One turn moves each row of this set onto another row. After a few examples, where does it send each row asked below?
K_354: [  8.3  11.9 -10.2   9.8   6.0 -12.7  30.1  -2.6  17.7   9.1 -10.5   1.5
  -8.9   7.0  -4.3  -5.9  23.5  -4.3   6.1 -22.6 -25.9  -3.7   1.4 -36.3
  19.9]
K_7: [ -4.1  -9.5 -41.1  22.1  18.8  -8.1   2.7  23.2 -11.7   7.6 -24.8  -3.0
  -5.8  -2.4  12.7 -15.6   3.8   7.6  22.1  -4.7   8.9   1.1  23.7 -10.7
  35.0]
K_32: [ -0.4   6.0 -15.2  13.5  12.6  12.7  -0.9 -43.3  19.0   9.9  -8.6 -18.1
  -8.8  -9.8  -7.6   6.0  -7.3  15.1 -20.6 -21.0   6.3   7.6   8.6   7.5
  43.2]
K_142: [ 14.6  17.6 -20.5   0.2   1.2  -8.1  13.1  11.7  21.2  22.1   2.4  -6.0
  16.5  27.6 -12.6   3.6  30.2   7.1   4.3 -10.5  -7.5 -15.5  21.3 -22.8
  33.4]
K_203: [  4.8  -4.7 -30.4   7.6  27.1  -1.9  13.9  -4.5 -15.0  35.7 -21.7 -18.0
  -6.7 -26.4 -12.8   8.6  11.6  -2.6  15.9  -5.6  17.9 -10.0  12.7 -26.6
  25.3]
K_830: [  1.0 -35.0 -23.1  25.7 -11.8  -4.8  12.8  -4.6   3.2  12.0  -8.0 -24.8
 -10.1  -2.3 -18.5   2.5  21.6  22.3   6.8   7.9  23.1   8.9   3.7  -0.8
  25.0]
K_331: [ -0.7 -24.4 -16.0  19.2 -15.0   6.8  10.1  -1.7  -9.8  20.4 -33.0 -11.1
  12.8   0.4   0.0  12.7   3.7   2.3  -2.2 -10.3  22.8  13.1   8.9  -8.1
  49.0]
K_812: [ 16.9  16.7 -27.2  11.5 -11.9 -15.9  26.9  -6.1   6.5  -4.1 -16.9 -20.0
  14.0 -24.6  20.7  10.8  16.4   7.4  -9.9 -23.0   7.1  -7.5  -1.9 -19.9
  39.7]
K_245: [  3.9  -3.3 -36.0   8.7  11.0  -8.4  12.2   6.0  -7.5   5.3  -3.9 -12.8
   1.0  -5.1 -25.0 -42.9  -0.2  16.5  14.6 -12.4  22.6 -24.3   6.6 -12.6
  25.3]
K_101: [ 10.3  13.2 -39.3   9.2   6.9  -2.0 -11.1  -6.1   7.5  -3.8 -17.5 -14.0
  -6.8  16.6   1.4  11.2   2.3  -5.9  16.9   9.4   4.3  28.3   5.1 -14.4
  13.0]
K_715: [ 11.0  12.3 -17.9   6.6  13.3   3.7  13.3 -38.4  16.0   5.2  -6.2 -13.8
 -13.9 -15.7  -3.2   9.2 -13.0   9.7 -20.2 -21.6   1.7   5.6   2.2  13.1
  41.2]
K_234: [  8.1   2.3  -8.4  -2.8  20.8   0.4  30.1   8.9  20.3 -20.4 -14.6 -13.3
   5.5  -3.9 -19.4 -23.1  -0.4   0.6 -11.3 -21.1  10.9   6.6 -10.8   5.9
  39.7]
K_477: [ -7.4  -8.4 -32.7 -12.7   5.7  16.3   5.2   7.1  -1.0  21.0  -5.7 -50.0
   1.0  -2.6   0.7 -14.2  -7.6  24.3   0.6  -1.0  20.8  -1.9  12.3   2.4
  33.5]
K_444: [ 21.0  -4.0 -44.1  15.2  10.4  -4.1  -9.1   4.8   6.4   0.6   5.2  -5.8
  22.6  -0.4  13.1   7.2  18.4  -6.5  -0.9 -13.3  -5.7  -0.1  25.8  -7.5
   3.7]
K_879: [ 27.0  -4.3 -25.6  -8.5  -3.0 -21.0  -7.0  -2.7   9.3  -0.1 -19.0 -19.7
  -4.4   8.2  -4.8   1.7  13.0  -7.6 -25.3 -38.1   4.6   9.3   7.9   6.8
   6.1]
K_509: [ 30.1  18.7 -17.0  -8.2  24.2  -2.8  31.7 -31.2  21.9  12.5 -19.7  -1.7
   3.0   0.2 -22.0  -7.4  -6.6   8.2   9.8   1.4   3.9   5.5   2.6   4.8
  19.6]
K_997: [ 30.6  12.1 -27.0  -5.9  31.4  -3.5  19.8 -33.9  16.6  13.4 -20.3  -7.5
   8.1  -3.1 -29.5  -9.5  -1.5  12.5  18.6   3.1   5.1   5.2  11.2  -4.3
  21.0]
K_516: [-13.8  -9.8 -26.7   6.7   4.2   9.7   6.7 -17.4  -2.9  20.2 -11.1 -31.4
  18.2  23.1  -6.6 -27.9  12.7  14.7  -9.3 -14.2  15.7   3.2 -10.5  12.6
  25.4]
K_779: [ 34.3   4.9 -12.5  -1.7   4.8   4.9  24.9  14.0  18.9   0.4 -13.6  -7.6
   7.8  11.3  -6.5 -13.3  22.5   9.9 -19.0  -4.3  20.4 -23.0   7.3   3.5
  11.1]
K_45: [-10.8   5.9 -12.2   4.6   2.5   1.5   3.2  11.9  35.8  12.3 -23.4  -6.2
  16.6 -11.0   8.6  -9.9  27.9  12.6  12.3 -34.6  -6.7  -5.7  17.7  -5.8
   9.5]
K_80: [ -1.3  -9.2 -32.0   3.0  17.4 -15.5   3.6  -0.8  -7.8  31.3   6.0 -33.2
  -3.0  13.8  -5.4 -16.1  22.9  22.2   2.2 -27.3   3.8  -5.0  -5.4 -28.9
  33.0]
K_720: [ 21.3 -12.5 -36.1   9.4  -7.4  -5.4  36.0 -13.3  23.2   1.9 -15.7 -13.3
  -1.4 -16.6  -8.6   9.4 -18.1 -16.0 -12.4  -6.5  15.5  -1.0   4.2 -21.7
  22.1]
K_122: [ 22.7  -2.2 -29.9   8.7  14.1  11.2   4.4  -0.4   4.7  11.6 -11.9   9.5
  -1.9  17.2  -2.2   9.1   2.1  -1.9 -14.0  -6.2 -23.0   6.5  39.6  -5.3
  21.8]
K_507: [ 12.3   8.4 -10.7  -4.5  17.8   4.6  28.6  -0.4  23.8 -12.6 -16.8  -1.5
   0.6 -15.2 -20.3 -16.7  -6.0   5.2 -13.1 -21.9   5.2  20.3 -11.1   6.0
  37.8]
K_981: [ 14.4 -12.0 -30.0   9.6   8.3   1.8   6.5   1.9  -2.7  44.0 -29.2 -28.3
 -10.2  18.2  -6.6  -0.7  30.7   7.6   1.9 -28.0  24.4  16.4   8.5 -18.1
  21.9]
K_630: [ -3.8   7.5 -16.4  18.9   4.1 -18.1  -0.9   6.1  -1.1   5.7  -5.6 -28.2
  -4.6 -10.7 -17.6 -19.4  13.9  12.4  21.6   1.2  35.4  13.4  -3.5 -16.8
  28.6]
K_698: [ -5.0  22.6 -24.4  -7.1   2.4 -22.5   5.9 -11.1  20.4  10.4 -29.1 -13.7
  12.2  -7.4  -2.8 -20.7  -7.3  18.0   2.7 -42.9 -14.9   3.4  26.6  -5.2
  18.8]
K_848: [ -0.7  20.0 -29.4  21.9   9.5  26.9  12.4 -11.1  21.2  11.6 -24.6   2.0
  12.2  -6.5  -5.1  -8.4  29.5  27.8 -15.6 -11.0  -6.2  12.0  12.4  -0.7
  33.2]
K_937: [ 17.2  15.3 -46.3   6.1 -12.7 -11.1   0.4   2.1  13.6  10.5 -18.0 -24.6
   0.7  -2.6  -4.9   6.5  30.6   7.8  -7.9 -48.1   7.5  -3.7  26.2   3.6
  30.6]
K_84: [ 19.1  14.6 -36.2  -3.9  16.3 -17.9  -5.7 -12.6  12.7  19.7  -6.6  -9.8
  29.1 -22.1 -15.2   6.6   2.5  24.8 -16.0  -3.7  12.0  -6.4  24.4 -12.7
  10.8]
K_282: [  8.6  -4.9 -21.3 -27.0  11.9  -0.6  17.7  17.9  11.3   2.9  -6.4 -22.3
  -4.2   8.4 -10.0   9.0   1.3  22.4  16.9  -8.2 -18.1   0.3   6.3 -23.9
  39.7]
K_573: [-16.9 -23.4 -22.6  19.8  -1.0 -18.9   5.1   9.8   6.6  21.1 -21.2 -14.8
  13.4  15.3   8.3 -16.7  -8.1  18.9   4.8 -13.8  19.1  -4.5  26.1   1.2
  19.1]
K_638: [  1.8  -0.8 -27.7  17.5  17.1  15.1  39.8   2.5 -10.9  27.7 -14.2 -40.3
   9.8  -4.7  -4.9  -4.5   3.9  12.8  20.0  -4.6  17.2  11.8  26.9 -12.3
  29.3]
K_86: [ 25.6  -6.5 -31.4   6.8  -0.1  -5.9  34.7 -18.4  24.1   4.8  -3.5  -3.1
  -0.1 -15.7 -16.6   5.3 -24.8  -6.0 -16.1  -7.4   8.8   8.2   1.6 -16.2
  18.0]
K_601: [ 13.4  12.3 -32.0  19.8  -5.6   7.2  22.7  -2.5   8.5   2.5 -14.1 -39.7
  -7.1  16.8  -7.4  -1.9  -9.3   5.6  -5.6 -44.0  19.9  17.7  28.5  -7.0
   8.2]
K_819: [-16.4  -9.6  -6.7  16.0  15.8 -17.5  15.9  -7.2  21.4   0.6  -9.8 -22.4
 -11.8  -3.5 -20.8   2.2   9.7  33.1   6.9 -29.4  -5.0  -3.6  17.6   4.2
   6.3]

K_516 turns into K_331
K_84 turns into K_779
K_830 turns into K_638
Now these:
K_142 turns into K_45
K_7 turns into K_80
K_509 turns into K_507
K_101 turns into K_282
K_720 turns into K_997
K_879 turns into K_122

One turn moves each row of this set onto another row. After a few examples, where does it send each row asked below?
K_670: [ 27.0  -2.4   7.0   0.0  21.7  18.8  -7.5 -24.5  13.5  -6.2  21.0  13.1
   9.4   8.7  -0.1  -3.2  -0.1   6.4   7.3   0.4  -0.5   8.0  27.8   4.2
  -1.7  23.4   5.1  16.0   3.4  -3.3  -3.0  13.2   8.9  10.6  -6.3 -21.9
   7.0   6.7 -12.2  -3.8  -9.7   8.5]
K_200: [  3.6  16.2 -18.9 -11.7 -23.8   7.8  10.1 -11.2  -3.7  10.1 -14.4  -3.7
  -5.1  15.5  18.3   4.6  -2.1   7.9  16.7 -12.5  -1.7  -9.6  31.5  -8.9
 -19.7  -4.3   4.4  -3.3 -17.1  -5.6   2.2   3.7  -6.8 -13.2 -11.2  -1.2
 -12.5 -36.8   3.3  10.3  -9.3   9.6]
K_702: [ -8.4   0.9  -4.1  -5.2 -25.0 -24.3   6.2   8.8 -15.7 -15.5 -12.8   7.9
   4.0  -2.2   9.1  -2.8  -6.6  19.3 -16.0  -2.0  -4.9  37.8  12.1   1.7
  -0.6  -8.0   2.0  -9.6  -6.7  -9.2   5.5   0.2 -20.0   4.4  15.3 -12.7
   4.6   3.4  22.7  -9.5 -16.7   3.2]
K_571: [ -3.5  24.6   3.2   1.6  -4.6   2.5 -16.8  12.4 -17.1  -8.8 -25.3  -1.1
 -19.6 -10.4  18.4   7.2 -21.7   5.2  -1.5 -20.1  -1.7 -12.8  -0.2   7.2
 -14.5  -0.7   8.7   8.8  -5.1   6.4  -1.2   4.1  -6.9 -16.2   9.4  30.2
  17.1 -10.0 -14.0  -2.5  19.2 -14.7]
K_541: [ -1.3  18.3 -14.0  11.1 -15.4   0.8 -12.1  12.9   2.7  21.1   0.3 -27.0
 -26.9  -3.5   6.2  -5.8   0.3 -17.9   1.5 -18.5   5.1 -12.1  10.5  19.1
 -23.6   7.7   8.5  11.2  21.5  -3.2 -10.6  -7.0  13.1   9.3  14.0  -9.2
  10.1 -21.7  -6.3   9.5 -16.6   4.9]
K_109: [ 16.5  14.7  -7.6  -2.2 -21.2  20.3  -8.4  -8.1 -10.0   9.9  12.1  -6.9
  -5.5   4.7  18.7  18.1  15.6  10.4  13.7 -20.6  -7.6 -10.6  -9.5   7.4
  -0.1  -9.3 -16.4  10.6   7.0  15.9  -6.0 -35.4 -12.9  -9.2   4.7   1.0
  26.2  -0.2 -11.5   7.2   6.2 -15.9]
K_939: [ -1.8  10.7  -2.2 -19.1 -16.8 -16.0   0.9   6.8 -12.7 -11.5 -14.4   1.4
   8.1  -6.0  15.4  -5.9   3.0  23.8 -16.6   1.8  -3.8  36.1   7.4   1.3
   7.1   9.8   9.0  -8.2  -4.0 -12.1   8.3  -5.0 -15.1  24.2  10.9 -18.1
   0.3  -3.9  24.4  -8.4  -7.3 -11.3]
K_155: [ -0.4 -16.5   2.0 -21.5  17.7   8.2 -19.3  10.9  -8.8  -4.8  -8.4   6.2
 -18.3  -4.7  -4.6   1.6   6.8   7.6  -2.6 -28.8  -0.7  21.5   8.3 -21.3
 -18.1  14.4 -25.2   3.3  15.5  21.7  -5.5  16.5  -7.0 -22.2   1.8   8.7
  -4.4  -5.2  -9.5   7.0 -15.3  12.5]
K_658: [ -2.4  14.5  -9.8  -6.5  -9.0   3.2  19.0  -4.0  16.8  -3.2  -8.2  -9.7
 -13.6  16.3  20.0   7.4 -13.3 -28.6  11.7   2.4  14.3  -5.5 -21.2  16.3
  -7.6   6.4   1.6  19.6 -17.6   5.8  23.1   4.9  -9.8  21.8  -0.7   9.0
   9.4 -24.1 -11.5   3.5  -2.3   3.4]
K_313: [ 30.5 -14.1   4.1  -0.5  18.1  14.9 -17.6 -25.6  13.9  -7.2   7.4  -4.2
   4.0   0.3  -2.4  -3.6  -3.9   3.9  -5.6   9.3   8.7   8.4  15.2  11.0
   8.3  19.5   5.5  14.5   6.9 -10.5   7.5   7.1   4.9  14.7  -5.8 -28.9
   2.5   4.2  -6.0 -14.0 -10.9   4.8]
K_657: [-16.3   3.2  -2.0  -9.4  -9.8  -9.3 -12.7  15.7 -11.6 -27.4  35.8  -0.1
  21.1  10.2  17.6  -6.9  -1.8  -3.3   6.8   1.8  10.0  12.7  -6.1 -26.8
   9.9   8.7  -5.9  -2.4  15.3  24.6  -3.4   7.3 -12.6  -8.3   0.0  16.2
  17.2   8.9  -8.6 -13.9 -16.4  23.4]
K_23: [ 16.1  -5.4   4.8   1.1  -8.9   7.9   2.2  21.1   8.5  -8.3  10.0  -3.8
 -25.7   1.5  27.8  -2.3  -9.7 -19.4  12.0 -23.0  11.0 -11.3   2.0   1.9
  -8.4  -6.9 -13.6  15.5  17.9   8.2   1.9  -4.1  -0.7  -3.2 -27.4  -7.4
  -6.8  16.8 -10.6 -13.6  15.0 -15.5]
K_43: [ -5.3   7.9  -8.2   3.5  14.8 -16.4  14.3  28.2  14.1  -1.0 -14.7 -20.7
  12.4  -4.5  -2.3  -8.6  -0.9 -15.5 -12.3  -2.2  18.0  19.3 -10.5 -16.9
  -1.7  15.2   5.6  -0.6   8.3  -5.0   1.6   7.8   8.2 -12.5   1.1  -0.2
  11.0 -18.6  -7.0 -17.2 -13.1 -26.3]
K_713: [  2.4  -3.9  -1.1 -23.0  -6.1  15.3 -16.0  -3.7   5.6   1.8  18.8 -10.0
  15.8  25.1  14.4  -1.0 -10.8  13.6 -15.6   1.6  -2.0 -14.4  -2.4   7.0
   3.9  16.7  -1.2 -21.2  -7.3  10.3  12.1  13.4   8.1   7.5 -29.8   9.8
 -15.7  -7.8 -26.0   8.4  -6.9 -19.0]
K_395: [  3.4  -3.0 -17.2 -18.1   4.0  19.7   2.9  17.8   6.9 -20.4 -11.5  -6.0
  12.7  -5.6  -6.9  13.6  -5.6  -2.5  -2.9 -19.2  20.4  -7.5  -8.9  -2.6
 -22.3 -15.1  -7.7  -9.1  22.2 -17.1   1.1  -8.6 -18.2  31.2  -6.3  23.2
  14.3  11.2   4.4   1.6 -12.0  -4.1]
K_873: [ -3.2  14.6   4.6 -30.6  -1.6 -10.1  -2.1  23.9 -30.7   4.6  18.4  10.5
  12.4  16.8  14.9   0.4 -17.1  -7.1   7.1 -16.4 -15.7   6.0  -8.2  12.1
   3.2  -1.1  12.5   1.5  -8.4  15.1 -24.9  -5.1  13.3  11.6  -4.7  14.1
 -11.8   4.6 -19.0  -6.0   5.8 -10.4]
K_747: [ -5.0   0.3  -1.6  -7.4   1.7   0.7  -7.8   4.0 -11.0 -20.2  34.2   3.2
  24.1   4.3  18.9   2.4  -4.2   9.3  14.0   8.0  17.9   8.9 -10.7 -26.5
   0.7  11.0  -4.6  -6.3   6.9  16.0 -23.0   4.3  -0.2  -4.1   4.2  18.1
  26.7   9.0  -8.0 -16.8 -14.0  28.8]
K_271: [-15.8  16.4   5.3   0.6  -2.0   8.2 -19.0  26.3 -13.9   0.9   4.6 -17.5
  -0.3  -8.1  23.3  16.7  15.3  -6.1  -2.9   4.4  27.0 -13.2  -1.6  -0.4
 -17.5  22.1  10.7  -0.4 -14.9  11.1 -19.7 -14.6 -38.5   8.9   7.3  -1.0
   8.6 -15.4 -16.7  -2.8  -1.8  -8.9]
K_787: [ -8.2  20.0  -7.9   6.0  -7.6  20.8 -14.1   2.9  16.6  11.1   4.4 -18.5
 -12.9 -12.4  18.4  10.9  -9.8   9.0  21.2   8.7  -1.4  -7.3 -19.2  -8.7
 -36.7   4.6 -16.3 -10.3  12.3   2.0  17.8   0.0  -7.9   0.6 -19.1   8.7
   1.1  -1.0 -21.3  14.2   2.4   2.3]
K_76: [ 36.6  -4.1  10.7   2.7  27.1  -1.3 -13.1 -19.9  13.8  -1.7  15.0  -4.7
   5.6   0.3  -0.6  -6.8  -1.5  -3.1  -1.9  -7.6  13.5  14.4  13.9   5.5
  -0.7  24.1   8.6   9.4  -1.3 -19.0  -4.0   8.4   4.3   7.8 -11.3 -27.5
  11.2  10.9   0.3 -13.2 -11.3  -0.8]
K_272: [  5.4  11.5  -5.2  -2.0   0.5 -21.0  -8.0 -17.8  -6.0  19.7  19.5  12.8
 -23.4 -31.7  -0.4  19.5  14.9   4.9  20.3   2.1   2.3  14.0   0.0 -16.1
   8.5  13.3  -4.5  -7.6  -7.4  -2.5  -4.3   7.2   3.7   6.6  -5.6  -6.4
  12.9 -16.2 -14.3   2.9 -13.9 -19.5]
K_179: [  0.0   7.3  -0.5 -13.5 -15.5 -17.9   1.0   7.4 -11.6 -16.8 -22.5  10.0
   6.6   6.4   5.5   2.4   7.1  26.7 -19.3  -8.9   3.8  40.1   1.5  -8.2
   9.5 -11.0   0.8  -6.6   0.7 -12.3   6.0 -10.6 -12.0   0.1  13.3  -6.5
 -11.4   1.5  18.4 -10.2 -13.7   1.3]
K_422: [-12.2   2.0  -3.0 -11.1  -1.9   3.7  -2.4  -4.5 -14.3 -22.0  38.8   0.2
   9.3   3.0   9.0   7.6  -2.3  -4.8  13.0   4.1  25.3  13.1  -9.9 -32.0
   8.3  11.8  -6.2 -12.6   2.1  13.4 -12.8  17.0 -11.4  -0.2   8.0  13.9
  16.3  10.7 -12.6  -3.7 -24.0  25.1]
K_806: [ 18.0   7.6 -13.0 -26.5  -8.3  -2.8 -17.2 -20.4   1.5  -4.1  18.3 -14.6
  -6.0 -13.1  13.5  -5.9   3.1 -10.3  -9.2 -23.1  -7.4 -19.7  -9.4   5.3
  -8.7 -24.5 -23.0  10.5   1.7 -11.1  -9.7   7.3 -26.9  -8.8   3.9   2.0
  16.1  -4.9  -6.1   4.6 -27.9  20.0]
K_265: [-11.0   9.5  11.4 -11.1 -14.8   0.8  -2.8  21.4   0.6  -4.1 -14.0 -18.1
   3.5  -4.7  -1.8   9.6 -11.4  -1.0 -17.9 -35.2  -3.6 -20.5  14.3   2.0
 -35.0  21.0  -3.1   2.1  -4.1   5.8  -4.0 -10.6 -18.2   4.7 -27.6  -2.6
  23.4   2.0  -2.7   9.5  -4.2  21.7]
K_993: [-11.6   4.0  -9.9  -8.5  -8.3   7.2 -15.1  20.7 -21.6   8.1  15.7   2.1
   7.9  10.3  19.5  -5.4  15.2 -18.4 -15.8  -4.8 -12.0  13.0  13.0  33.0
 -15.3   9.1   1.5  -8.8 -15.4   2.1   6.6  -4.1   4.6   5.7  -7.8 -19.0
  -6.8   6.9  -8.2  18.2 -33.1 -11.7]
K_16: [ -9.5  13.5   4.5 -10.2  10.0 -16.0  -6.8  -4.4  14.2  -4.6  11.5   5.5
  -3.4   8.7  -6.5  30.4  -0.5  -4.1  -4.7  11.9  12.0  -4.6   0.4  13.2
 -15.3 -17.0   5.3  21.3 -17.5 -34.5  -4.9 -18.1  -7.8  -6.0   5.0  12.1
  24.7  -8.1  -0.1   6.8   2.7  -1.2]

K_939 turns into K_670
K_658 turns into K_109
Now these:
K_806 turns into K_395
K_272 turns into K_155
K_713 turns into K_873
K_702 turns into K_313
K_76 turns into K_422
K_541 turns into K_787
K_23 turns into K_271

